Some points:
(21 -22 60 -52 58 -36 16 -17 -37 40 -27 -3 31 -98 -37 80 -61 -76 -30 -40 -78 11 -33 -14
 109 -4 -23 -61 -40 13 -6 -19)
(29 1 19 14 -16 -62 77 -11 -17 46 -14 -39 10 4 -53 32 -23 -63 42 -40 -21 -11 -14 -51
 81 -24 11 28 -41 -36 8 -57)
(18 -34 19 -23 -12 -7 4 -12 29 2 13 -1 17 -3 -38 50 -11 5 -3 -11 -16 11 -12 -23
 4 48 -6 21 -31 1 69 -45)
(0 -19 -17 -3 -55 -38 72 4 -3 50 -41 -24 -127 10 84 -4 21 -30 -69
 12 32 -74 -35 25 2 -123 17 -92 -41 14 -29 62)
(2 13 25 -58 8 15 -1 6 -21 -18 -27 -2 -10 -10 -31 -30 -15 -4 30 21 -12 12 21 38
 -24 48 36 32 -46 21 -13 -3)
(34 -14 18 -55 18 -25 -19 27 -4 12 0 10 -48 -10 2 -55 10 12 23 32 9 9 28 28
 6 49 7 -37 -18 -21 -13 18)
(-47 -7 -9 90 20 -6 0 2 21 -18 -24 -5 84 -10 21 15 1 -23 -16 2 13 -9 -15 14
 -10 -37 -9 -11 46 13 36 66)
(-21 -16 -8 6 24 14 -30 6 0 -41 -5 -12 1 10 14 -13 26 40 -48 42 33 10 -10 2
 -27 -31 18 4 19 18 24 8)
(-47 6 -22 71 -6 49 -4 40 48 -27 -19 5 10 33 52 -8 36 34 9 1 39 -15 5 43
 -59 -94 1 -13 66 43 41 44)
(-45 -4 -24 -11 50 37 -61 -9 -1 -44 24 46 6 10 54 -11 34 54 0 38 35 -8 8 39
 -70 -11 -60 -7 56 40 -2 27)
(19 15 19 3 1 -14 14 -8 8 35 -7 -2 20 -6 -47 -43 -43 -53 2 -32 -37 17 14 -26
 53 32 17 22 -43 -23 -29 -56)
(-93 15 -20 12 22 93 -47 -10 65 -28 79 -17 23 57 -13 -34 28 84 -17 20 55 -16 4 3
 -87 53 39 76 37 0 13 -3)
(-15 31 1 22 29 26 8 -30 -9 4 25 -2 39 -6 6 11 9 -40 1 -32 13 -20 16 6
 -7 -13 -2 12 24 7 -6 21)
(3 -5 -24 -70 79 12 -34 -69 -23 -30 33 -9 23 -22 -30 40 -39 29 2 -23 -55 54 -20 -22
 12 67 -20 61 4 7 56 -61)
(15 34 -32 -5 -36 -12 -8 31 18 -1 -4 27 -16 -1 8 -25 24 -9 -21 18 -12 -22 35 4
 -15 -25 -9 -15 17 6 -3 -5)
(28 -42 -59 4 -91 29 -32 6 89 -5 44 77 -69 18 -33 -3 65 14 -4 29 -21 7 12 -32
 48 41 -73 18 -16 -8 -17 -17)
(19 -38 -2 -64 2 35 -22 -61 -1 4 35 -2 -77 1 -23 -65 96 91 -37 33 14 14 11 23
 -23 67 -33 13 -53 -25 -15 -58)
(37 -26 13 -47 -12 -3 11 -18 -3 33 -10 3 -31 -15 19 -2 -11 16 -65 27 -18 10 6 6
 5 49 -4 23 -46 -28 -23 -41)
(-23 -21 -6 -69 47 50 -65 -63 2 -53 16 14 -4 -18 9 -29 -28 86 -3 17 14 2 36 14
 -36 108 8 9 -1 29 12 -6)
(1 -3 40 49 -21 -58 37 51 -17 40 -9 -2 28 -22 3 -22 -33 -60 60 -15 -15 -38 9 36
 49 -43 36 -57 -20 -24 -14 41)
(18 9 -23 -27 -2 30 -39 -63 0 -7 19 18 -4 30 -24 2 5 31 -1 -18 27 22 12 -56
 -7 52 -27 35 3 -7 11 -48)
(7 21 64 44 37 -29 47 5 -73 21 -32 -49 63 -31 13 18 -22 -46 20 -27 11 -7 -33 11
 -20 -60 39 -75 -54 3 1 59)
(-42 -34 -31 11 -39 19 -8 -35 13 -6 31 -5 -74 27 11 -18 16 26 -54 3 22 17 2 2
 -42 -51 -21 -26 24 49 -1 7)
(19 -25 6 5 -21 -13 8 30 29 -2 -8 30 -16 25 11 15 -11 -6 -4 16 -25 -29 -17 10
 -5 -27 -22 -21 -8 1 -15 18)
(32 24 13 -43 0 15 3 -13 5 -8 -14 27 -64 -23 23 0 -12 -34 -37 -2 24 -9 -15 12
 -19 -25 -5 -26 -25 4 -14 -20)
(48 -25 5 -12 -5 -13 41 -32 -6 48 12 2 127 9 -71 23 -45 -69 -1 -23 -29 12 -17 -51
 67 44 14 34 -24 -32 -2 -54)
(4 -56 29 -25 9 -9 2 -30 -7 31 31 -23 -4 -1 -14 -8 -9 4 13 -37 -15 -6 -2 -17
 1 37 39 5 -33 0 -9 -27)
(-14 -32 -47 18 -15 42 -52 -2 62 -61 62 8 -40 82 -29 -106 61 74 -2
 26 43 -15 1 -4 -47 36 -42 59 50 -25 50 45)
(37 62 42 -37 25 7 -10 69 -37 17 -38 10 -10 -25 -4 5 -2 13 61 29 -12 4 38 58
 -9 -10 42 19 -40 -47 -30 21)
(9 57 -51 47 -21 -39 19 66 0 -19 -18 28 36 -20 8 23 32 -34 -24 9 -33 -25 4 -25
 10 -33 -12 -31 -10 8 7 9)
(-60 -34 -49 69 -32 -4 -6 -36 22 -36 21 -35 69 42 10 63 34 -41 -15 -22 -4 27 -17 -63
 22 -43 -53 26 57 44 66 19)
(-48 -19 6 39 73 50 -26 -56 -25 -15 14 -73 73 23 -34 17 -22 0 75 -52 9 0 -47 -23
 -24 -27 3 84 19 -3 33 7)
(72 108 57 -65 21 -14 20 84 -26 35 -55 46 -62 -46 -5 -69 -11 10 22 89 21 -10 73 114
 -8 65 78 -7 -99 -43 -49 -7)
(11 -11 -29 37 -53 12 -7 43 63 -2 30 28 -19 41 31 -47 32 26 23 6 26 -24 21 15
 -24 -7 -2 -8 -7 -10 -3 28)
(49 -20 -1 -52 11 -3 -7 21 -12 4 37 22 -16 -21 -40 13 -36 27 5 -14 -19 23 17 2
 6 37 21 31 -53 -22 -55 -37)
(10 -19 7 -3 -1 -13 33 12 7 24 -8 -22 8 9 -5 -46 -6 -17 -5 -1 1 -5 38 3
 13 -10 -2 -35 -12 -4 -13 27)
(-56 24 -15 28 5 24 5 32 -8 -15 -10 -25 36 -11 -9 30 7 -50 32 -18 -8 -1 -36 -4
 -3 -40 -2 0 56 1 17 22)
(19 8 12 -21 1 -31 -3 -16 -14 -5 6 -6 4 -88 -49 2 -18 -6 15 5 -26 24 -4 -6
 25 49 -9 16 -5 -29 -34 -22)
(-19 -6 -32 -5 9 36 -17 -2 5 -24 34 -9 3 -4 15 -6 20 58 -15 24 28 -5 -2 11
 -26 1 -11 1 22 12 15 -1)
(44 -26 19 18 -25 2 19 28 -7 -11 -32 -3 -44 -26 16 -7 -6 -29 -4 -25 41 5 4 31
 2 -67 19 -52 -43 -9 22 32)
(-5 22 65 16 51 9 70 -17 -67 28 -40 -54 47 -25 28 23 -37 -70 9 -31 22 4 -8 28
 1 -32 49 -34 -18 10 -35 66)
(-41 29 -31 127 -92 -51 -14 -2 44 -15 8 -27 115 -19 41 45 39 -105 6
 -72 -23 -37 -36 -80 12 -104 -27 -24 111 63 62 22)
(13 -15 -27 -14 -38 -15 0 -38 6 4 9 22 -24 -2 0 26 10 4 -14 -21 -11 13 16 -11
 -6 -1 4 -18 -2 7 43 -3)
Along one direction, these points spread out more than along any other. Take the direction at right angles to it along which they spread out most. Then take the direction at right angles to both along which they spread out most. Go by this last direction. How far along it is each point below, from 0 to 99? The average is 50, and the first point in the table lies past the average. One standard deviation of the points above along it is 16.
(10 -19 7 -3 -1 -13 33 12 7 24 -8 -22 8 9 -5 -46 -6 -17 -5 -1 1 -5 38 3
 13 -10 -2 -35 -12 -4 -13 27) 42
(-15 31 1 22 29 26 8 -30 -9 4 25 -2 39 -6 6 11 9 -40 1 -32 13 -20 16 6
 -7 -13 -2 12 24 7 -6 21) 54
(28 -42 -59 4 -91 29 -32 6 89 -5 44 77 -69 18 -33 -3 65 14 -4 29 -21 7 12 -32
 48 41 -73 18 -16 -8 -17 -17) 52
(37 -26 13 -47 -12 -3 11 -18 -3 33 -10 3 -31 -15 19 -2 -11 16 -65 27 -18 10 6 6
 5 49 -4 23 -46 -28 -23 -41) 52
(49 -20 -1 -52 11 -3 -7 21 -12 4 37 22 -16 -21 -40 13 -36 27 5 -14 -19 23 17 2
 6 37 21 31 -53 -22 -55 -37) 59
(0 -19 -17 -3 -55 -38 72 4 -3 50 -41 -24 -127 10 84 -4 21 -30 -69
 12 32 -74 -35 25 2 -123 17 -92 -41 14 -29 62) 6
(4 -56 29 -25 9 -9 2 -30 -7 31 31 -23 -4 -1 -14 -8 -9 4 13 -37 -15 -6 -2 -17
 1 37 39 5 -33 0 -9 -27) 61
(-47 6 -22 71 -6 49 -4 40 48 -27 -19 5 10 33 52 -8 36 34 9 1 39 -15 5 43
 -59 -94 1 -13 66 43 41 44) 29
(-45 -4 -24 -11 50 37 -61 -9 -1 -44 24 46 6 10 54 -11 34 54 0 38 35 -8 8 39
 -70 -11 -60 -7 56 40 -2 27) 41
